In the rows, zero is written as 128.
A state moves one step at a time under one of 8 hidden systems, and each row is a state written as 22 numbers. Each run below is a few steps of one system.
C, trace 1, 9 rows:
[[157 108 108 134 147  93 157  85 150 146  44 101 169 183 108 147 135 140
  105 158 209 171]
 [141  98  85 146 134  72 129 108 161 184  75  89 142 186 130 165  88 148
   92 120 195 142]
 [103 103  95 138 125  66 118 139 165 159 106  85 133 181 148 197  91 143
  103  82 152 137]
 [ 91 121 130 132 110  77  85 156 165 122 113 112 156 173 126 178  91 145
  114  60 112 151]
 [ 94 116 165 134 101 126  90 160 136 101 102 142 157 183 128 149  81 137
  107 100  90 150]
 [ 90 110 158 144  98 152 117 138 109 147 110 162 142 172 132 125  82 146
  118 131  77 155]
 [113 111 136 137 113 141 132 140 125 171 136 172 111 131 146 110  78 152
  119 149  70 135]
 [124 108 121 112 127 125 162 152 143 147 169 166 105 106 160 124 111 143
  138 139  70 140]
 [153 112 132  93 141 111 149 155 146 115 169 168 136  99 133 112 141 131
  141 129  84 154]]
T, trace 2, 9 rows:
[[135 170 142 145  94 134 120 118 108 146 122  75  72  59 121  47  84 151
  108 137 169  78]
 [ 97 163 141 154  72 113 108 111 121 163 145 125  94 110  84  89  35 170
  124 104 131  87]
 [132 132 105 145 107  96  83 141 157 160 102  96 125 110 126  92  37 173
   95  90 154  94]
 [122 121 114 173 113 157  92 103 118 168  75 125 140 161 112  95  41 155
   99 138 162  90]
 [151 127 117 165 117 123  67  94 102 205 102 125 153 132 110  86  96 160
  119 104 144 139]
 [142 103  97 163 124 134 116 108  93 230 117  98  99 117 162  93  91 149
  109 144 160 110]
 [107 113 121 166 101 128  92 117  94 228 148 135  99 158 139 127  72 144
  117 113 102 122]
 [140  98 112 149 127 120  62 161 115 195 125 102 109 134 187 121  86 136
   87  98 117 115]
 [132 106 137 166 121 186  65 141  78 173 114 132 120 162 162 104  84 114
   99 136 110  92]]
R, trace 3, 9 rows:
[[157  65  98 142 136 124  89 130  95 229 163 150 140 178 140 138  92 113
  115 120 123 120]
 [154 121 100 169 148 127 108  76 109 228 111 118 102 173 135 164 139 116
  107 162 169 128]
 [137 162 144 147 114  70 106  85 152 205 114 125  75 162 124 178 139 136
  101 144 126 171]
 [130 135 190 123 104 101 137 127 138 136  96 113  90 189 148 177 139 104
   82 163 126 185]
 [127 135 194 109  91 130 159 130 124 124 153 166  84 171 117 142  99 102
  100 191 105 138]
 [166 102 165  99 126 124 111 163 144 115 175 181 116 184 123 155  96  87
   93 153 102 110]
 [182 101 117 104 162 136 146 125 133 138 176 171 112 161 127 157 141  73
  118 176 140  96]
 [181 111 104 107 157  93 138 120 154 186 184 181 109 133 137 158 155 109
  127 150 103 148]
 [181  80 123 110 153 104 147 125 128 192 126 143 125 160 163 144 155 119
  103 171 123 183]]
S, trace 4:
[[202 163 183  76 139  74 128 127 194  82 163 181 116 149  83 161 154  91
  102 165 117 150]
 [212 120 169  95 123 120 122 149 125 139 156 123  73 114 145  82 102  87
   66 194 157 105]
 [146 137 143 121 124 184 160 124  72 159 185 156  76  61 149  62 141 118
  147 185  92 102]
 [126 114 133 149 138 202  89 153 108 130 113 187 152 113 164  76 108 151
  125 141  42 124]
 [125  90  90 132 181 198 143 139 138  70  88 167 188 158 158 143 155 117
  143 151 109 115]
 [185 100 106 113 163 109 145  92 158 128 120 192 193 173  75 141 138 122
  135 155 147 154]
 [184  95  99 139 148 113 126  98 132 205 115 126 113 171 131 137 103 115
   94 169 184 113]
 [117 131 115 154 125 131 155  88 106 214 168 154  63 139 140 150 134 122
  140 167 111 119]
 [ 99 118 153 148 111 146  96 147 126 164 139 172 101 177 155 158  89 131
  111 133  53 134]]
X, trace 5 (9 x 22):
[[174 125 111 113 114  71  91 129 129 191 221 129 100 101  93 111  83 118
  123  89 147  77]
 [149 141  81 101 142  82 149 128 159 133 231 130  86  77 109 152 139 110
  158 103 147  65]
 [160 155 126  90 140  87 132 124 136 136 239 165  99  80 101 148 196  99
  168 113  93 133]
 [198 120 153  68 134  72 140 129 137 120 219 171 143 140  69 141 161  79
  135 134 133 141]
 [164 119 136 101 111 105 133  99  96 155 227 173 138 141  43 112 104  98
  152 127 150  97]
 [170 132 100 118 127  75  96 115 150 186 226 175 113 121  73 134  83 117
  135  99 131  74]
 [150 137  80 103 146  86 159 117 169 148 239 171  88 101  96 167 131 106
  159 121 128  66]
 [163 141 125  90 137  87 149 119 140 155 252 193  96 105 102 159 173  98
  162 128  82 129]
 [194 103 144  68 128  79 156 135 139 141 238 192 128 151  77 149 134  83
  135 142 120 136]]
C, trace 6:
[[135 182 119 140 123  79 136  66 135 160 124 107 123  88  81 122 171 162
  156 113 157 162]
 [163 140 138 106 128 108 132 145 176  80 102 102 103 128 125 118  90 117
   79 155 183  90]
 [ 74 120 117 133 114 117 192  99 102 114 114  94 156 159 103 167 151 130
  167 123 172 153]
 [156 145 109 146 132 108  80 106 159 138 104 140 154 133  79 107  76 153
  107 106 159  94]
 [ 79 105 104 142 139 154 161 147 137  97  93  97 119 160 181 173 119 115
  123 140 140 106]
 [105 152 110 154 126 107 102  97 132 158 107 128 156 108 104 126 140 172
  155  81 110 161]
 [135 125 142 123 124 140 105 170 161  89  93 115 114 123 163 107  84 130
   81 140 120 107]
 [ 74 112 135 135  99 133 180 123  81 135 117 102 144 132 137 132 146 140
  161 119 121 173]
 [162 133 131 128 115 117  97 133 135 147 132 141 136 103 104  73  70 153
  109 117 130 108]]
X, trace 7:
[[129 134  86 118 151 109 151 110 161 112 171 175 168 106  93 142 152 143
  176 102 104 129]
 [141 123 116 120 151 104 123 109 154 126 154 183 167 158  93 173 159 122
  153 112 101 159]
 [132 111 128 130 131 117 138  99 127 147 154 169 147 189  83 172 125 107
  141 138 129 135]
 [128 126 129 140 116 115 122 105 123 186 160 164 104 174 103 157  94 125
  123 141 118 114]
 [126 119 118 126 118 105 146 133 148 166 173 149  77 144 134 157  85 122
  115 142 118  99]
 [116 123 132 109 117 117 162 149 133 145 193 144  77 110 145 136 115 119
  136 144  95 114]
 [150 105 143  92 124 108 144 170 127 126 190 144 111 115 146 122 127 109
  126 132  93 134]
 [153  90 133  95 124 126 146 157 101 119 190 138 145 126 122 106 119  99
  139 125 123 116]
 [158 105 109 113 134 128 109 137 101 153 179 138 141 115 124 104 124 112
  140 110 131 106]]
F, trace 8:
[[ 97 119 145 110 127 129 166 125 159  82 153 228 168 185  83 179 130 124
  162 137  60 160]
 [117  79  51 152 179 171 102 135 149 114 109 161 199 165 135 149 100 129
  143  94 126  75]
 [119  94  96 163 140 141 166  70  83 219 120 145 149 178 123 158 162 127
  155 159 142 170]
 [144 123 125 154 120  85  37 129 137 197 108 119 144 162 127 140 101 151
  100  69 115 155]
 [101  94 102 134 107  98 164 142  89 170 114  30 116 121 171 131 128 140
  124 110 182 142]
 [122 142 204  99  78  83 117 143  97 114 154 111 131 143  98 130 140 117
  124 106 111 186]
 [133 108 125 105 123 143 108 183 108  72 159  91 147  96 140  88 100 107
  131  90 142  76]
 [125 128 149 113 122 167 180 120  70 126 185 151 103 109 132 116 166  95
  159 169 111 123]
 [151 151 131 134 149 156  53 146 147 117 150 177 119 112 143 126 130 119
  114 111  60 100]]
T, trace 9:
[[ 66  86  82 178 143 175 130 110  75 168 102 115 159 204 160 199 161 106
  158 119 129 137]
 [109  95  82 149 165 147  98 139  89 161 140 112 166 130 179 163 205 113
  168  74  92 161]
 [103  90  90 135 161 196 156 155  88 129 150 129 119 114 205 145 178  97
  158 145  94 111]
 [101 108 128 119 140 164 130 162 114 108 179 185 143 120 155 143 152 117
  165 112  38 139]
 [149  91 116  95 156 149 151 188 147  78 142 152 142  97 186 111 137 120
  127 133  85 130]
 [140 105 152 102 134 163 160 148 124  77 142 193 155 147 121 109 118 109
  133 171  86 131]
 [185 115 147  83 140  96 140 145 147  98 149 168 165 115 108 105 142 126
  126 135 113 169]
 [171 111 140  93 138 116 187 127 141 113 138 150 118 138 116 124 127 109
  114 185 152 129]
 [150 144 157 108 117  80 138 109 155 129 155 159 126 158  82 160 137 116
  121 138 125 158]]
R, trace 10:
[[143 176 170 121 113 117 111  96 123 108 184 157 104 138  62 144 148  96
  139 138 139 106]
 [160 124 150 100 143 113  84 160 125 111 175 125 124 137 148 163 183  75
  123 107 103 142]
 [154 124 138 120 146 168 158 128  87 143 154 137  92 102 166 112 179  96
  137 182 109 130]
 [176 128 138 121 135 125  96 145 146 170 146 173 109 103 156  95 114 141
  104 145  73 141]
 [186 114 123 124 157 132 125 127 151 132  82 128 134 138 151 111 120 117
   82 172 161 127]
 [164 147 126 109 125  75 158  98 164 146 140 144 109 113  89 122 113 143
  122 155 157 130]
 [151  97 138  92 118  68 140 154 147 125 138 106 143 147 133 149 126 121
  108 113 145 168]
 [123  96 140 113 106 124 192 129  83 146 156 114 118 138 124 114 121 115
  138 159 152 137]
 [131 101 138 122 101 108 112 146 108 179 172 141 120 145 129 119  76 127
  117 115 103 126]]
E, trace 11 (9 x 22):
[[172 165 165 116 134 134  87 104  94 123 183 160 123 124  78 119 184  79
  141 137 122 122]
 [178 184 148 130 134 106  70 106 152 132 151 125  81 113 104 136 145  95
  101 131 153  92]
 [147 184 147 134 116  89 142  84 149 157 124 115  64 111 110 135 142 132
  112 161 158 131]
 [123 166 146 133  95  63 122 106 167 145 101 114 112 121  99 131 101 165
  108 112 140 157]
 [122 123 133 101 113  76 179 127 166  95 111 120 142 146  94 138 100 147
  121 127 159 148]
 [106 128 131 118 119 102 156 113 137  96 138 150 171 157  83 153 138 139
  159 109 120 161]
 [123 129 124 125 142 130 110 130 155  79 134 154 160 171  97 172 133 106
  136 104 127 107]
 [122 138 121 143 144 149 136  98 125 126 139 160 123 167 115 171 151 103
  142 149 129 114]
 [125 145 119 155 135 125  85 103 144 166 127 145 112 157 125 167 118 128
  117 121 115 116]]
J, trace 12, 9 rows:
[[139 151 203  96  84  97 110 157  99 110 150  96 115  93 120  89 141 126
  116 115 110 176]
 [155 105 150  89 126 105 127 164 103  73 124  78 181 125 125 109 158 106
  124 102 157 161]
 [132 129 103 121 137 120 132 111  90 117 148  94 172 101  93 114 174 118
  174  89 167 133]
 [124 151  90 146 151 147  79 124 131  96 121 104 150 105 124 134 149 117
  143  79 154  82]
 [107 168 111 167 132 151 119  87 125 122  77  86 110 125 128 135 146 131
  130 136 173 101]
 [130 187 167 155 107 132  79  95 127 128 104 131 107 133  94 118 116 131
  110 133 133 117]
 [147 130 164 125 109 109 107 126 131 127  89 107 128 171 108 127  94 124
   84 140 164 138]
 [129 118 148 122  93  84 134 112 105 160 142 107 137 148  85 122 102 135
  127 115 159 150]
 [109 108 122 122 109  99 104 150 129 121 142 109 154 152 117 145  93 129
  127  79 140 123]]
S, trace 13, 9 rows:
[[145 144 136 115 132 103 105 137 146 141 164 158 116  97 132 128 155 134
  134 109  77 153]
 [151 111 134 119 141 140  98 168 133 115 119 109 125 125 180 132 145 109
  103 125 112 132]
 [148 128 131 108 146 136 152 127 116 109 156 146 140 111 126 128 184 106
  151 141 115 147]
 [176 118 145 125 130 130  85 132 115 145 121 138 151 138 125 102 127 121
  104 130 124 148]
 [138 129 112 143 154 163 129 111  99 138 120 116 117 126 148 128 167 106
  133 151 143 113]
 [140 149 139 138 130 133 104 101 127 144 127 167 134 139 106 130 139 132
  133 133  99 150]
 [136 125 134 143 139 150 103 133 137 119  93 129 121 162 149 148 119 115
   97 144 133 116]
 [131 137 134 118 131 133 156 107 131 113 147 157 124 139 106 143 146 117
  143 156 125 128]
 [152 123 149 124 114 122 105 134 131 138 128 147 126 149 116 113  87 128
   98 140 125 123]]
F, trace 14, 9 rows:
[[ 99  96  63 159 142 128 131  97 127 195 126 147 160 159 125 166 118 152
  160 100 122 129]
 [ 95 117 107 165 119 106 103 104 107 197 110 107 149 162 128 162 130 150
  141  83 124 162]
 [ 99 115 130 150  99 108  99 130  86 164 103  64 149 139 133 121 115 147
  128  77 150 156]
 [112 117 157 121  85 113 132 141  65 140 141  76 135 114 125  95 119 131
  131 104 143 153]
 [124 124 159 108  96 121 125 162  84 120 176 113 127  89 128  83 113 123
  141 103 108 126]
 [113 128 129 113 122 154 140 157 103 110 181 128 108  78 153 104 140 119
  156 120  93 108]
 [114 148 132 134 138 171 124 139 120 102 149 155 120  94 150 123 166 120
  154 131  73 122]
 [125 142 113 147 155 180 114 129 130 106  99 148 137  98 159 117 160 134
  141 134  91 125]
 [138 137 121 144 145 155 133 106 129 133  86 146 144 107 144 107 158 155
  131 150 111 153]]
J, trace 15:
[[ 82 126  64 157 131 130 113 121 149 132 119 130 156 113 118 126  73 173
  153  70 132  80]
 [ 72 144  89 175 127 147 126 111 156 131  45 109 130 129 150 133  99 181
  128 117 130 120]
 [111 168 153 169 110 134  92  95 138 160  61 142 128 137 123 116 114 173
  110 132  95 171]
 [165 113 156 137 120 111  72 129 126 170  78 126 148 169 139 113 103 142
   80 128 120 179]
 [148  94 130 126 112  89 116 127  93 209 131  93 136 151 142 123 117 134
  110 108 144 173]
 [103 105 122 133 108 104  92 159  91 162 158  85 128 134 151 147 117 122
  132  69 117 136]
 [ 70 110 128 145 113 153 128 146  76 119 113  76 134 146 160 146 144 123
  145  97 125 136]
 [ 90 142 146 156 115 181 103 117  64 111 113 117 149 127 126 106 144 126
  151 119 113 130]
 [144 124 138 144 126 178  93 133  83 113  91 114 154 126 132  75 111 122
  115 134 141 104]]
E, trace 16, 9 rows:
[[ 77 135 166 148  82 148 169 117 119 168 115 164  78 146 136 113  60 165
  116 181  81 146]
 [146  88 114 114 114 100 126 151 162 157 135 176 155 135 118  87  21 169
  104 119 101 121]
 [162  73  80  84 162 105 203 149 153 126 179 167 158 104 139 119 138 130
  154 143 119 138]
 [140 138 110 117 170 128  98 145 149 102 148 156 162  94 150 149 211 123
  158  88  64 159]
 [155 145 136 130 170 173  91 140 155  62  75 125 129 135 167 144 175 102
  102 152 124 119]
 [138 149 145 167 133 179 110  77  89 154  67 132 133 148 122 103 156 131
  119 177 141 152]
 [155 114 110 149 122 113  82 110 110 180  95  90 148 150 113 104  88 140
  102 107 183 119]
 [120  95  99 120 120  94 183 120 100 164 148  68 122 126 136 130 136 120
  142 122 191 131]
 [ 77 138 139 126  94  99 118 149 106 121 154  81 120 112 138 149 146 131
  147  70 112 151]]

Which system made each of these runs?
trace 17:
[[139 150 119 145 134  96 101  92 110 197 155 124 118 111 124 147 187 130
  150 103 115 167]
 [133 130 160 143 120 130 102 125  92 165  83  92 118 138 174 128 170 132
  105 138 113 189]]
	R
trace 18:
[[144 134  88 103 164  85 127 122 148 104 198 145 170 106  98 173 206 105
  184  70 123 139]
 [205 122 122 115 147  67  41 147 158 163 133 106 131 132 136 140 140 116
   78  86 145 136]]
	S
trace 19, 2 rows:
[[119 108 116 101 122  68 223 120 144 150 162 116  97 130 134 168 148 129
  147 150 151 164]
 [179 128 115  93 133  54 124 124 178 121 160 154 161 130  67 129 112 134
  124 100 150 135]]
	C
trace 20:
[[101 152 133 153 128 154 133  89 112 140 155 151  89 174 113 188 153  89
  143 157 131 100]
 [119 148 137 167 129 159  53 123 134 129  93 131 107 174 137 152  99 115
   91 126 124  88]]
	F
trace 21 (2 x 22):
[[200 119 176 101 118 112 107 143 153 116 106 140 118 147 110  85  66 114
   56 171 156 118]
 [180 124 144 105 117  90 174  87 105 181 167 153 135 114  76  90 144 134
  146 161 146 176]]
	E
trace 22 (2 x 22):
[[ 89 133 111 142 127 142 152 131 110 182 187 154  73  88 174 139 160 140
  164 136  53 136]
 [112  96 151 120 128 146  81 186 138 110 126 165 157 165 172 151 116 126
  114 104  43 159]]
	S
trace 23, 2 rows:
[[149 143 149 117 108 120 124 119 127 126 172 162 113 138  80 112  84 118
  123 139 136  90]
 [143 141 119 118 128 114 116 134 150 136 183 163 107 103 106 115  93 132
  131 119 110  84]]
	X
trace 24:
[[113 123 125 155 126 151  80 148 123 121  82  90 128 149 158 124  86 127
   95 110 147  99]
 [ 93 156 109 131 140 133 174 100 138  91 143 133 125 108 110 154 170 130
  177 125 131 117]]
	S
trace 25 (2 x 22):
[[158  89  93  94 138  95 165 154 128 178 208 138  97  80 163 113 126 126
  139 127 109 123]
 [140  85 105 121 141 134 110 170 111 182 163 139 129 108 189 110 129 131
  128 108  71 143]]
	S
trace 26:
[[179 129 111 105 139  82 157 148 173 163 147  96  48  87 179 127 121 122
   85 163 159 100]
 [ 91 164 182 152  95 133 104 110 147 132 135 167  82 204  98 180  80 117
   97 146  97 112]]
	T
trace 27:
[[132 146 154 130 135 123 124 122 168  84  43 101 136 162 138 153 140 134
   88 142 151 164]
 [ 72 155 161 160  96 171 149 103  93  99  65 109 129 146 115 111 117 147
  133 157 139 143]]
	X
trace 28 (2 x 22):
[[115 101 131 115  82  46 145 139 101 214 194  83  83 153 131 164  96 118
  119  95 153 141]
 [101 118 168  89  83  55 152 184 142 130 189 106  80 142 154 176 109 120
  113  99  94 158]]
	E
trace 29, 2 rows:
[[110 103 201 120  71 148 135 162  77 145 123 107  79 174 159 109  59 108
   77 173 121 133]
 [150 115 184 106  82  92  55 169  87 130 163 101 144 150 102 102  85 108
  101  74 121 141]]
	T
trace 30 (2 x 22):
[[143 142 141 110 161 193 158 159 154  42 119 150  95 100 178 125 156 101
  110 187 100  90]
 [139 170 149 166 134 191  96  84 109 151  93 185 127 102 112  69 140 161
  137 164  76 146]]
	E
trace 31:
[[141 107 113 122 143 137  96 159 108  99 131  81 145 137 156 144 147  92
  120  96 161 104]
 [106 136 151 142 115 162 143 118  64 139 138 101  98 132 148 133 170 101
  142 149 131 130]]
	E
trace 32:
[[112 179 117 156 154 146  89 130 150  71  45  62 125  87 176 142 182 144
  122 104 143 127]
 [116 180 156 146 140 166 121 107 128  59  36  88 142 117 142 129 202 132
  126 147 141 166]]
	X
trace 33 (2 x 22):
[[158 136 123 112 159 128 111 120 108 113 133 131 176  93 126 118 218 120
  159 105 107 178]
 [120 119 112 115 142 158 210 129 104 118 159 121  91  90 160 122 166 111
  157 180 137 112]]
	T
trace 34:
[[131  72  97 112 148 127 134 180 139 133 146 130 140 137 187 145 123 120
  121 116 100 134]
 [130  97 123 115 151 125 142 142 121 125 133 134 151 158 157 172 178 107
  137 130 107 174]]
	F
trace 35, 2 rows:
[[140 106 125 147 143 163 104 116 109 106  69 105 160 192 121 145 122  95
  103 150 189 108]
 [111 158 121 185 120 176  99  84  93 180  83 111  98 125 136 107 119 145
  121 149 141 106]]
	X
trace 36:
[[135  89  85 132 116  96 156 101  82 199 152  94 163 114  96  90 102 151
  156 103 183 129]
 [121  85  61 143 136 102 153 112 132 209 167 129 111 153 130 155  84 132
  137 123 162  86]]
	T
trace 37, 2 rows:
[[109 177 135 143 129 184 111 120 125  53 119 159 150  86  90  82 128 142
  160 120 110  85]
 [139 153 110 116 132 130 161 117 148  99 122 145 146  45 112  59 117 176
  156 127 121 123]]
	T
trace 38, 2 rows:
[[216 110 158  93 125  78 104 132 115 169 180 111  97 152 110 130 131  76
   85 150 180 123]
 [164 163 179 107 101  53 120 116 118 179 187 109  72 116 109 145 174 105
  125 128 125 176]]
	E
